Each path is a new rotation, seen through one point. The rows after it are directions, each followed by how far the rotation turns it, in degrees per step (0 if it stays put).
Each turn is a multiple of 5 degrees from 10 to 175, or 0.
Each row of a path follows its step; steps can be skipped.

step 0: [ -4 -41  52  12  -7  13  -3 -10  -2  -5   1   1  21  13  -8  56   2   4
  -4  25   1  52 -10   0  12  50  -9  11   8 -21   7 -42  10  24  30  19
  -2   7 -20 -16  22  -9  14  21  27   2  38 -34 -17 -20  33   5   1  -3
 -16   5 -15  56 -35  36   2 -43 -16  -5 -23 -27   3]
step 2: [ 20  20  -4   8 -57 -23 -35   2 -10   6  16   8  11 -18  29  35 -24  22
  26 -30  -6   3 -45 -21 -14  17 -40 -15  11  22  17   1 -37  11  23  37
  23  -5 -20 -40  16 -39   7  -3  24 -45  -3 -45  12   1 -40  25  29  13
  -2  -7  -7 -15 -30  -6  13  -1 -22  -6   4  10 -16]
step 3: [ 34 -48  19 -13   7  -1  -2  28 -29   2 -10 -21 -20 -36 -39  -5 -33 -26
  44 -24 -16  13   5 -13  -6  32 -36  -3   2   5 -32 -30  26 -22  12  41
  -3  -6   2 -38   8  -2 -15  -3  17 -12   4 -32  11 -22 -55   5   5 -20
 -20   6  33  12  29   8  43  -7 -13  29  24   8  11]
step 4: [-22   9   8  -5  29 -40  14 -11  -6  36  -6 -46 -40 -14 -34  18  11   4
  22 -18   4  12 -50 -30   6  -2 -16  26  29 -41  -1 -33  12  -4  31  18
  15  14 -14   8  29   6  15  21  -4   4  25   1  59  21 -32   4 -13   6
 -26  31  10 -40 -20  33  24  -3  27 -11   3   8 -13]
step 5: [  1 -27  17  19 -18  14   8 -23 -14  12  24 -20  17  25   9   5 -16  20
  13 -31  12  10 -25  11  -2  16   5   7   7 -32 -19 -49  32 -28  26  70
  30   6 -29  12   2   8  49  10   2   9  -2 -38  -5  18  26  13 -23   8
 -10  26 -34  13  23   1  -2   7   2  31  -6 -18 -68]
step 6: [-24  23  49 -36 -12  36  12 -17   8  33 -27   3  28 -34 -21   9 -17 -21
  -2 -29  35  29  18  35  22  22  -5  -5  22   8 -15 -18 -30 -40  -1  42
  -1 -17  -1  24   9 -35 -17   9  -9  31  36 -15   3  21  -7  31  33  20
 -34  12 -11  15 -17  28   9  33 -17   7 -14 -11 -29]
step 8: [ 70   4  37 -27 -17 -12  13  -4 -25  15  21   7 -18 -12 -12   7 -18  43
  47   6  33  29 -32   3   0  38   9   1 -38 -12 -30  -4  -2 -34  35  25
 -25   7   5  48  -6 -16 -30  -9  13 -18  -5 -50  -1  -7  -5  -2  13  13
   1 -32   6 -12   5  -8  29   3  22   2  13  -7  30]
step 9: [-22  17  45   1 -22 -23  35   2  10  17  -6  26 -32 -28 -35  62 -15  12
  18  -4 -18 -23 -15 -15 -40  -7 -18  14 -10 -22  31 -18  19  31  44  40
 -31  10  -1  -6  -9 -19   4  11 -26 -10   3 -37  -4 -25 -28  46  -3  26
 -24  22   0  -2  15   3  32  15  21  -6 -15  -4  21]
step 10: [ -8  15  34 -21  19 -50  44  -3 -20  16   9 -17  -2   7  11  61 -12  16
  25  32   1   2  29 -19 -34   5 -35   3  -5 -21   0 -38  41 -41  -8  11
  16  12 -24 -18  -1   0   1  11  24   8 -12 -18  -1  15  10  29  -4  -4
 -28 -24   4   8  19   9  20 -12 -38  33  30  12 -53]
step 11: [ -6  -3  16 -38  -6  -4  -3  -2  31   8  30 -24 -29  10 -15  26  18  24
 -33  -2   6  23  -8 -25  44  18 -21  17 -15  -8  12 -48 -32 -27  -5  52
   5  14 -15  -4  -5 -11 -31  32  46  18 -11 -12  10  19 -38  18 -15   9
 -52  -8 -14 -11 -11   3 -24  34 -30  21 -42  -7  -4]
step 13: [ -3   8  10   4 -26  39  24   2 -23  15 -13 -31 -16 -19 -47   3 -61  17
  22  13   8  16 -30  -8  11   9  -8 -14 -23   3 -15  -9 -20 -25   6  -8
   2  17 -43  57 -18 -11  -8 -16  28 -15 -24 -19  17 -31 -25  21  16  24
  -9  10  28  -2 -38  33 -10  -2 -32 -21  45 -12 -36]
[ -9   2  -6   0  -3   2   7   6   3  -3   3  -1  -1  10  -9   3   2   9
  -8  -5  -1  -2   4   5  -5  -1   6   8 -12   5  -1  -3   5  -5   5   2
   0   4   3  -1  -6  -9  -3  -1  -2   1  -5  13  -1  -7   4  -4   9  -3
  -6  -6   1  -2   2   0 -13   4  -1  -8  15   9   3]
10
[ -3  -5   5   2  -4  -1   6  -8   3  -6   0  -2   1   3  -2   3   5   2
   3   2   6 -15   6   3  -3  12  -2 -15   6   2   1  -2   5   2  -5   6
   5  -4   7   6  -3   1   4  12   7   2   5   5  12   7   6   2   4  -1
   0  -5  -3   4  -5  -2 -12   2  -4   2 -12   7   1]
70
[ -9  -7  -2   1   4  -4   2   3   5   7  11  -3   6   3   8   3  -1  -8
   4   4  -8 -13  -2   6   5   3  10  -1  -3 -11  -3   1   3  -2   4  -3
 -11 -10  -7  -2  10  -5  -4   7  -1   1   0   1   4   6  -2   4  -6  -5
 -10  -2  -8  -3   4   5  -1  -2  -1   2   6 -10   1]
65
[  5  -2  -1  12   1   2   9   6   6   5  -5  -1   0   4   4  -2   3  -3
   9   0   0   2  -8   5  -7  12  -1  -7  -3   7   0  -5  -8   3 -10  -5
   2  -1  -1  -1  -1  -3  -4   0   0   2  -2   0   2 -13 -10  -6   5  -2
   6  -9   2 -14   8   3   2  11   1  -8  -5  -8  -4]
70
[ -5   4   3   6  -2  -8   4  -4  -2  -2   6  -1   4  -9   0  -4  -5  -5
 -10   5  15   2  -3   6   3   6  -5  -2  -3  -1   4   6  -6   3  -6   2
  -6   9  -3 -11   4  -8  -2  -5   2   1  -1  -3   3   1   7  -9   2   0
  -6  11   1  -8  15  -7  -6  -4  -7   6  -1   6  -2]
80
[ 11  -2   3  -2  -7  -8  -9   6   0  -6   0  -5   4  -2   8   8   6   0
   8   1  -9   1   6  -7  -1  -2  -7   2  -1  14   9  -7   7   3  -3   2
  -2   4   0  -2  -5   1  -7   9  -4  -2  -8   7   4   2  -8   2  -7  -1
 -12   8   3 -11   3  -1  -3 -10  -3   1   0   3  -2]
45
[  5  -8  14   7   7   0   7  -9   0 -11   1   1   4  -2   7   3  -6  -4
  -2  -4  -7  -6  -3   9  -2  -2   4  10   2   6  -3   1   4  -5   1   5
   5   2   6 -11   2   5   2   5   9  -2  -2   0  -7  -9  -2  -4 -13   0
   9  -5  -4   7   5  -5  -2  -5   5  -2   7   4  -6]
155
[-11   1  -3  -9  -7   6   1  -3   0  -9   5   3   6  -3  -2   8   0  -4
  11 -12  -4  -4  -5   7  -9  -8  -7  -7 -12   3   1   2  -1   2  -3  -6
  -1  -1   4   4   5   3  -2  -1   6   3   3  -1  -7  -3   4  -3  -3   1
   4   7   1  -4  -2  11   7   6  -7  13   2   6  -4]
100
